Rows are one point carried round by a steady rotation, each followed by how many steps it has turned.
The counts run from 0 to 536.
[120 117 166 117 138  96  99 116 130 183 131 165 179 122 170 131 189  92
 100 110 168 145 144 107 148 142 126 101  42  96 136 120 137 121 148 109
 130  69 109 146 170 114 124 132 155 104 162 111 162 106  77 128 156 163
 148 153 112 140 125 132 119 154 120 110 151 149 136]	214
[125 136 111 135 157  94 147 140 104 134 161 163 151 101 191  78 123  98
 102 146 157 123 106  80 171 112  99 110 102  96 159 181 153 174 126 118
 133  72 156 116 121 133 183 126 148 120 111 135 152 135 148 112  85 131
 118 127 120 168 156 144 135 167 140 125 102 131 174]	193
[128 103 169 120 120  91  92 119 152 145  97 207 132 105 104 165 155 114
 119 105 156 123 128  91 107 115 149 108 144  90 159 144 199 149 104  88
 140  83 140 120 132 104 161 146  65 117 131 142  90 109  69 154 127 154
 133 122 114 113 129 153 115 130 128 102 150 118 122]	91
[115 161 138 183 155 104 120 158 106 154 173 148 138 124 197  64 133 115
 101  99 163 113 144  93 170 137 122 108  78 109 149 159 129 156 166 124
 132 144 130 126  84 117 144 137 161 150 145 105 148 107 109 137  69 176
 122 126 115 164 124 134 166 148 139 129 123 132 126]	185
[143 135 141  86 146 120 150 114 139 136 163 150 157 111 135 128 179 134
 126 128 116 118 144  70 121 127 123 157 143 107 151 139 135 119 151 125
 126  28 118 107 149 130  87  97  92 151 116 119 138 123 127  98 142  76
 132 130 144 149 157 144 125 120  50  97 113 143 168]	424
[151 109 193 174 134 140  94 116 151 119 126 176 130  99 140 104 171 105
 140  80 111 129 121  64 150 104 127 144  91 150 134 136 119 140 150  77
  94 142 129 135 116  90 139 176  99 153 162  81 143 132  92 141 146 130
 122 108  69  95 145 128 136 140 157 131 126 152 111]	62
[139 125 133  95 151 129 147 129 116 130 165 147 160  86 177  84 142 103
 137 133 177 130 122  93 186  93 125 100  98  94 138 147 159 168 114 140
 175 104 123 156 124 152 159 155 166 160 167  93 120 118 150 129 130 123
 102 125  87 176 132 164 102 151 162 113 121 141 158]	7
[132 174 151 157  91  92  92 174 122 133 201 152 138 103 129 137 145 126
 122 113  96 159 115 101 105 112 126  92 129 128 125 153 112 120 131  98
 119 115  98 125 135  85 130 139 128 147 130 112 127  95 119 132 101 176
 124  97 119 132 117 117 205 158 118 135 201 166 141]	353
[129 137 142 152 149 100 150 110 143 162 149 159 175 141 142 112 196 138
 146 129 155 155 158  68 121 176 121 116  78 102 131 153 128  93 154 132
 172  50 123  87 167 152 137 128 143 109 126 156 198 134 100 126 145 126
 156 146 132 151 131 155 141 125 112  99 147 122 135]	222
[105 129 136 114 142 109 156 127 150 126 128 153 149  74 109 149 143  99
 142 142 159 130  95 116 111 101 144  84 169  68 131 117 189 128  85 142
 213 105 124 170 127 140 153 131 104 167 146 145  76 129 115 120 153 143
  84 139 136 145 116 149 128 156 103 110 139 136 177]	305
[ 98 102 129 139 118  61  78 144 135 130 165 199 116 104 177 121 153 103
  94 117 123 123 147 106 169 111 133 133  83 138 143 147 163 141 165 101
  85  77 127 107 102  90 109 126 136 149 118 124 114 101 106 156 124 147
 154 108  89 122 159 135 110 127 112 116 134 148 159]	387
[130 157 151 121 144 141 159 115 161 145 158 118 170  76 143 100 158 104
 173 121 143 181 104  71 127  93  99 106  77 121 102 134 144  98 104 115
 145  86  88 139 157 161 137 132 156 154 149 109 178 135  87 100 141 114
 112 127 127 149 138 100 148 194 118 114 132 158 167]	25
[146 149 103  97 114 111 159 145 152 159 158 145 158  90 124 111 172 130
 126  74 140 124  79  72 123 123 132  83 114 108 118 126 161 121 130 115
 176 118 112 116 122 169 198 148 131 156 140 121 152 163  62 124  97 122
  72 117 124 163 106 132 150 163 171 100 146 148 151]	502
[116 120 137 112 135 104 139 138 139 149 146 147 149 103 165 125 188 106
 131 145 138 119 174 105 127 120 128 142 135 109 158 153 155 147 139 131
 136  38 137 121 132 143 112  92 104 154 105 153 128 111 103 114 145  94
 169 107 132 156 165 142 102  81  75  90 109 124 181]	419
[123 167 119 134 143  90 141 113 118 136 158 172 150 114 160  98 141  91
 120 134 212 151 103 103 152 135 101  88  77  87 156 170 155 128 138 126
 164 113 113 133 135 127 160 118 157 123 114 160 151 158 112 118  84 165
 109 158 150 159 122 121 180 154 108 105 129 138 162]	182
[ 67 135 157 184 102 110 135 140 169 145 148 167 119  78 152 170 167 110
 128 126 136 122 145 125 132 129 152 126 131 103 125 131 171 101 129 155
 164 121 144 158  84  91  97 100  82 201 123 132  97 130  95 137 151 111
 157 120 111 125 139 147 110  96  82  88 115 120 152]	111
[132 135 164 120 108 142 108 147 140 108 167 134 111  83 122 124 154 129
 133 134 138 129 139 151 124  83 139 118 138  95 134 158 163 135 118 129
 127 113 125 153  67  85  83 124  79 175 130  41  85 101 119 120 123 130
 120 109  97 139 160 156 116 166  85 105 124 150 155]	129
[102 111 189 207 153 104  90  96 145 117 124 158 140 102 109 117 167 118
 152 139 131 161 116  67 130 146 140 128 110 117 153 152 139 123 138 101
 155 127 120 116 121  79 103 176 113 131 160 102 125  97 100 165 165 169
 122 116 115  74 116 136 151 120 128 144 161 127  92]	73
[143 139 167 163 138 145 122 117 134 157 128 130 179  90 128 105 149 137
 151 132 159 156  81 108 125 111 125  81  85  81 123 146 141 135 110 115
 153 132 106 129 120 115 150 173 110 112 163  73 140 106  95 153 149 147
  78 125 113 149 105 128 147 204 154 129 154 152 104]	512
[131 153 173 157 115 102  71 143 110 124 165 150 136 109 133 108 146 116
 136 140 130 170 102 126 113  77 123  89 117 111 123 155 118 158 117  95
  93 126 104 132 131  75 136 160 114 133 147  90 109  74 138 147 115 181
 120  94  98 131 140 132 181 199 151 134 174 167 134]	354
[160 157 163 140 158 127 128 139 145 118 147 134 149 115 136  95 197 111
 149  77 154 150 193 100 126 162 149 140 114 121 147 106 142 116 167 124
 151 127 137 131 130 100  87 103 125 162 148  91 139 141 103  93 129 159
 147 139 118 161 136 148 147  58  67  86 134 143 136]	443
[143 100 173 123 124 120 141 107 135 114 161 159 150  92 118 132 175 110
 137 117  81 162  72  26 113 116  94 121 139 148 129 146 101 106 134  86
 124  70  99 126 175 125 152 165 116 138 146 124 150 166 129 114 156 112
 102 104 111 112 154 137 146 152 143 118 160 157 168]	53
[103 162 157 170 148 138 141 122 162 112 102 137 132  90 133 105 162 127
 169 142 156 150 114 121 113 108 182 114 124  92 117 142 157 122 144 125
 134 186  95 157  71 133  91 153  96 184 147  96  99  85  92 148 120 124
  87 116 131 109 119 140 131 107 118 123 110 138 126]	291
[108 168 140 119  73 149 147 117 126 141 138 152 125  83 157 134 161 126
 151 165 162 153  90 149 109  67 150  92  97  98 117 153 159 123 100 136
 128 159 101 168 115 157 151 131  98 189 141 102 134 128 112 115 113 109
 113 148 110 141 138 184 128 149 166  86 134 152 163]	323
[143 148 102  99 140 115 168 142 131 154 196 149 148  85 160  81 163 117
 135 101 155 128 112  65 150 134 117  96 117 100 130 131 158 145 138 133
 190  93 134 137 148 176 177 127 164 168 151 132 146 149 131 113 109 113
 106 141 123 185 125 151 116 129 139 105 139 120 169]	8
[ 95 147 173 223 137 105 113 141 105 136 174 173 134 101 190 106 124 131
 104 119 111 136 133  85 154 120 121 124  89 136 154 165  95 155 163 109
 102 121 144 145 121  82 128 145 121 143 146 108 143 109 137 115 116 147
 140 113  97 131 164 139 162 133 137 144 135 138 131]	370
[162 119 164 111 125 151 124 137 120 104 152 161 119  76 103 118 143 139
 133 128 133 129 116 127 134  97 134 116 160  94 159 146 180 144 115 131
 149 102 150 141  84  89 107 127  62 171 129  54  95 137 146 127 128 115
 105 130  74 149 139 160 118 167 100 101 120 133 160]	125
[116 129 168 149 137  89  69 120 128 153 130 193 135 140 134 120 158  97
 113 107 193 118 161 133 125 141 142 127  67  98 168 151 175 149 155  87
 123  77 125 114 121  97 106 111 111 105 130 123 140 105  64 147 120 161
 156 133 115 139 129 118 134 149 116 112 134 131 111]	399
[131 128 179 170 169 153 121 133 133 134 136 129 179  96 177  69 158  79
 155 128 131 174 147  83 150  91 110 115  85 124 113 130 128 134 114 114
 143 124 110 150 155 119 141 181 159 145 163  96 144  95 123 124 162 147
 131  94  79 152 161 127 127 162 148 141 144 144 143]	34
[138 145 148 133 102  89 121  99 153 126 112 188 118 131 129 135 206 117
 139 123 149 158 106  56  97 127 125 118 101 163 131 154 136 121 137  75
 108 109 100  95 161 131 178 154  90 144 157 143 156 163  72 142 123 138
 143 136 114 115 165 153 149 118 172 110 145 132 139]	59
[164 140 136 134 136 110 108 125 144 125 133 124 124 134 136  91 233 138
 166 122 129 151 160  72 120 124 145 138  93 138 116 175 150 148 154  83
  99  98  98  53 142 133 138 142  97 127 122  83 147  89  96 139 131 103
 155  87 122 140 160 152 124 104 138 112 151 127 139]	240
[132 142 165 175 138 130 129 162 134 124 156 130 140  93 124 110 144 128
 159 126 118 122 124 100 129 137 154 100 155  81 130 147 167 165 129 137
 180 174 118 157  99 132 141 155 100 197 164  83  78  80 131 148 121 143
  92 107 109 152 112 165 139 101 140 119 134 126 112]	303
[126 138 159 138 144 117 106 116 162 119 111 143 140  98  94 126 169 112
 151 107 148 154 123 110 113 140 170  94 125  91 146  96 159 123 154 117
 138 159  91 159  88 122  64 138 109 161 167  85 100 102  65 141 139 144
  89 130 135  83  92 123 148  96  89 126 168 154 129]	286
[158 142 123  86 127 122 122 119 130 138 138 147 160 116 148  69 184 114
 150 126 160 159 112 110 126  91 136 100  92 108 109 161 167 153 113  97
 144 102  76 106 148 175 159 142 155 134 160 104 156 132 102 140 116 128
 106 125 113 173 138 146 114 174 169 112 128 144 161]	19
[149 153 159 101  94 139 142 147 139 159 159 175 144  68 115 146 133 115
 118  93 127  97 101 119 119  88 132  91 159 100 138 117 170 147 108 123
 164 113 136 163 132 157 183 131  80 184 147 114 113 145  98 100 102 139
  99 150  91 178 130 166 139 154 163  83 146 156 144]	316
[135 124 186 169 174 120 136 106 147 120 108 149 153 126 103 131 199 116
 147  97 131 143 175  68  99 174 150 120 120 106 143 118 111 134 154 119
 150 128 121 156 137 106  98 160 124 122 156 108 132 110  94 119 150 150
 132 120 134 103 130 137 152  56  97 123 161 139 140]	258
[141 119 128  95 135 127 166 123 128 122 148 126 155  77 133  98 142 116
 129 133 139 156  70  62 172 113 124  87 128 105 107 149 144 128 126 137
 153 114 112 145 114 151 147 165 136 158 152  84 128 155 134 129 124 116
  37 115 100 143 108 139 129 179 142 126 125 165 166]	496
[141 170 184 153 127 137  98 114 101 120 140 149 132 117 136 104 149 111
 140 138 196 138 143 169 103 104 119  95 115  68 157 156 137 169 109 142
 135 156 113 160  97  83 109 126  81 152 149  62 106 107 130 112  93 166
 121 139  93 166 134 172 171 152 114 101 138 150 122]	141
[115 170 151 138 152 112 147 110 124 138 119 124 174 120 160 123 189 122
 129 139 162 170 123 100 103 117 156  94 112  99 121 122  99 133 161 144
 125 187  65 158 103 144 113 155 117 163 153  99 120 100 112 118 122 133
  77 116 152 115 108 133 168  96  97 115 154 183 127]	476
[168  93 174 129 169 113 109 104 126 126 145 131 157 116 124  93 192 134
 149 121 129 159 149  66 144 175 132 124 112  99 142 158 142 137 134 113
 161  60 129  80 145 102 115 154 122  97 167  77 158 113 132 140 173 141
 125 114  91 137 114 139 127 151 107 129 161 136 130]	231
[175 129 142  98 140 103 121 131 132  96 117 183 117 111  94 101 188 119
 129  82 147 116 128  73 125 126 164 103 146 107 153 122 185 185 135  97
 143 150 126 124  98 127 149 164  88 149 160  85  83 131  97 146 127 128
  89 125 105 122 129 165 121  89 135 105 136 137 129]	276
[137 185 148 165 125 132 122 149 153 157 164 126 143 127 171  75 200 124
 167 100 141 154 133 106 125 107 136 111  63 141  95 152 147 135 132 113
 135 130  86 113 146 143 173 149 138 164 177  94 163  87  78 130 113 149
 155 120 117 163 145 131 144 124 179 116 133 126 119]	27
[111 182 151 150 133 143 154 127 126 124 167 154 139  82 132 151 129 109
 127 143 160 148 128 126  97 100 102  97 134  83 151 148 136 107  98 144
 162 121 130 170 115  90 121  99 108 153 114 114 143 173 112  74 114 129
 120 155 129 165 161 150 178 134  80  92 124 140 172]	143
